(in the rows, 128 means zero)
Turns, then the turns between two rows, first turn first; the first pair answered
dusu:
[123 125 125 143 135 114 128 124 110 119 127 133 106 133 129 158 137 124
 118 124 115 141 136] => [124 122 126 142 135 116 132 125 107 119 127 132 105 134 132 157 133 126
 117 127 115 142 136]
[101 124 158 161 141  95 165 149 141 126 102 103  98 118 143 146 127 149
 103 125  96 127 164] => [108 130 155 172 135 105 165 153 136 124 103  98 105 120 131 150 123 152
 103 136  96 117 167]
[ 98 111 165 140 144  67 162 127  98 159 104 174 133 151 160  68 127 149
 105 146 106 168  92] => [116 120 152 169 128 101 170 140  73 152 106 160 144 160 139  71 110 169
 106 183 104 145 102]
[164 182 122 135 103 116 128 107 174 166 133 164 117 125 171  64  93  93
  81 107 128 109 110] => [164 171 120 136 102 120 137 105 166 170 129 161 112 126 183  56  84 106
  85 118 126 110 113]
Kufi:
[136 112 110  76 114  49 135 123 184 149 195 156 128 149 182  54 152 113
 131  88 111 163  72] => [ 88 125 140  70 158  72  80 139 203 149 138 144 121 130 108 174 188  80
 101  52 135 173 126]
[148 122 145  99 121 140 176 126 143 130 147 107 132 145 137 141 112 125
 132 173 134 122 127] => [132 109 151  88 134 133 172 121 147 138 132 105 122 136 143 154 117 122
 131 160 140 138 135]
[ 98 130 130 110 133 115 107 124 151 133 121 180  93 145 135  92 116 111
 127 128 128 146 152] => [103 152 130 125 133 134  90 135 152 124 118 177 105 149  99 120 124 104
 117 135 132 127 159]
sog:
[158 101  93 181 103 212 147 156  71 108 113  99 150 133  83 157  67 180
 107 185 129 113 150] => [132  39 102 129 120 154 184 120  75 137 104 113 106 117 185  96  55 192
 131 154 123 174 137]
[134 154  90 179  97 184 124 176  94 139 124 102 139 141  88 143 108 134
 152 190 129  92 153] => [122 100  89 145 104 142 164 146  85 164 120 110 105 131 181  76  86 155
 176 178 120 140 140]
[ 91 114 133  84 152  84  93 109 156 132 154 162 152 130 126 129 161  80
 121  66 137 145  96] => [119 155 118 131 128 135  80 135 139 112 166 149 183 148  61 156 155  86
 109 107 138  95 102]
nopov:
[133 120  95 146  88 146 174 167  93 127 108  91 162 156  76 118  86 133
 152 196 107 130 120] => [151 139  92 137  75 118 169 162 118 119 145 114 177 162  81  88 104 113
 153 179 103 121  84]
[161 160  99  63 103 117 125 116  95  96 102  88 124 110 178 160 123 113
  84  86 140 152 146] => [161 156  97  69 101 125 130 120  85  97  95  82 123 110 179 161 116 123
  82  97 140 150 154]
[132 109 116 125 122 148 103 112 136 166 116  86 114 129 117 135 134 122
  87 149 100 113 133] => [142 112 112 129 116 149 106 113 133 163 125  87 119 131 117 123 129 124
  89 156  97 107 127]
[158  84 121 167 114 160 164 134  78 153 117  98 114 116 145 107  61 178
 146 185 107 115 125] => [185 108 115 159  96 129 162 130 101 145 166 125 133 127 151  66  77 159
 149 172 102  98  78]
muru:
[132 122 147 144 129 145 147 114 126 120  84 140 118 122 177 157 111 169
 110 131 176 117 167] => [154 127 136 149 113 138 163 112 123 116 109 148 127 132 192 118 104 173
 116 142 168 105 145]
[103  79 168  77 136  81 106 104 185 129  96 152  86 115 177 121 141 124
 112  74 125 171 118] => [185 144 132 131  72 108 117 127 174  94 176 158 148 154 135  65 128 132
 114 133 111  92  63]
[155 161 103 151 121 152 135 146 132 128 106 100 122 144  96 151 105 152
 162 176 122  98 149] => [115 121 122 115 151 128 138 127 135 148  70 100  87 125 137 160 108 151
 166 145 125 145 168]
[113 125 128 125 122 148 157 127 111 142 103  98 109 125 128 132 100 156
 127 155 142 150 161] => [125 128 119 127 109 142 167 126 110 137 120 102 115 131 140 107  94 160
 133 163 137 142 144]

Each pair is two turns apart.
[144 153 114 161 123 150 132 134 111 117 142 122 141 133 102 132 121 133
 120 163 124 113 130] => [143 129 115 133 123 109 149 115 120 127 156 138 126 129 155  85 119 132
 134 144 115 137 108] | sog then nopov
[109 118 136 128 156 136 119 147 123 143 105 127 128 108 113 166 142 106
 114 109 137 149 154] => [112 118 138 119 156 122 118 141 130 143 113 135 127 107 120 157 149  97
 114  99 136 152 143] | muru then Kufi
[138 143 130 141 126 144 142 133 116 121 139 118 134 132 115 143 121 129
 129 136 136 119 122] => [133 140 131 141 131 147 141 134 115 121 133 115 131 129 114 150 121 129
 128 135 135 122 128] | muru then Kufi
[115 112 136 162 156 155 120 140 116 132  93 107 123 122  87 178 116 155
 127 122 126 136 172] => [136 145 133 171 142 151 105 149 133 117 126 120 147 131  60 173 132 137
 119 120 127 107 149] | nopov then dusu
[131 143 112 130 118 139 119 135 141 126 128 143 154 124  92 157 131 134
 125 128 121 113 128] => [108 109 120 112 134 129 135 123 131 142 102 135 126 115 131 151 117 148
 134 121 121 145 144] | muru then nopov
[116 120 125 119 149 139 128 120 145 159 102 136 120 124  92 150 127 107
 126 124 131 140 170] => [150 123 103 141 118 149 157 122 124 156 130 134 133 140 110 101 101 128
 139 162 120 119 149] | sog then Kufi
[113  94 127 162 129 181 152 147  72 146  63  93  97 121 128 143  85 177
 126 180 131 147 186] => [163 161 113 192  94 191 129 165  91 114 123 110 149 145  64 136 105 153
 115 192 130  85 145] | dusu then nopov
[187 156  97 121  88  75 146 112 138 106 196 157 155 137 122  86 129 103
 145 120 129  67  53] => [ 96 116 143  77 165  70 104 103 159 131 101 142 106  95 108 202 161  77
 125  53 153 132 125] | muru then dusu
[ 87 115 111 123 132  88 160 104 113 130 142 115 118 110 114 131 119 132
 147  92 116 178 119] => [114 148 104 135 113  89 151 113 126 114 174 124 143 122  90 122 130 120
 142  97 115 149  96] | muru then nopov
[118  82 143 113 143  95 128 107 125 154 129 121  93 134 154  96 145 152
 164 126 102 152 129] => [160 128 124 157 112 133 120 130 114 129 160 114 131 156  98  98 140 154
 156 167 100  96 114] | nopov then muru
[167 168 125 130 108 110 104 130 152 105 178 152 162 134 105 111 146 106
 123 122 124 102  85] => [116 137 150  96 151  94  88 118 167 125 128 149 128 108 116 159 164  93
 118  79 134 148 119] | Kufi then Kufi
[168 132 111 137  87 123 164 132 119 128 159 132 139 161 158  51  97 148
 155 172 118 106  79] => [169 176 121 131  94 111 119 138 160 111 175 152 163 160 105  89 140 104
 138 136 129  86  66] | dusu then dusu
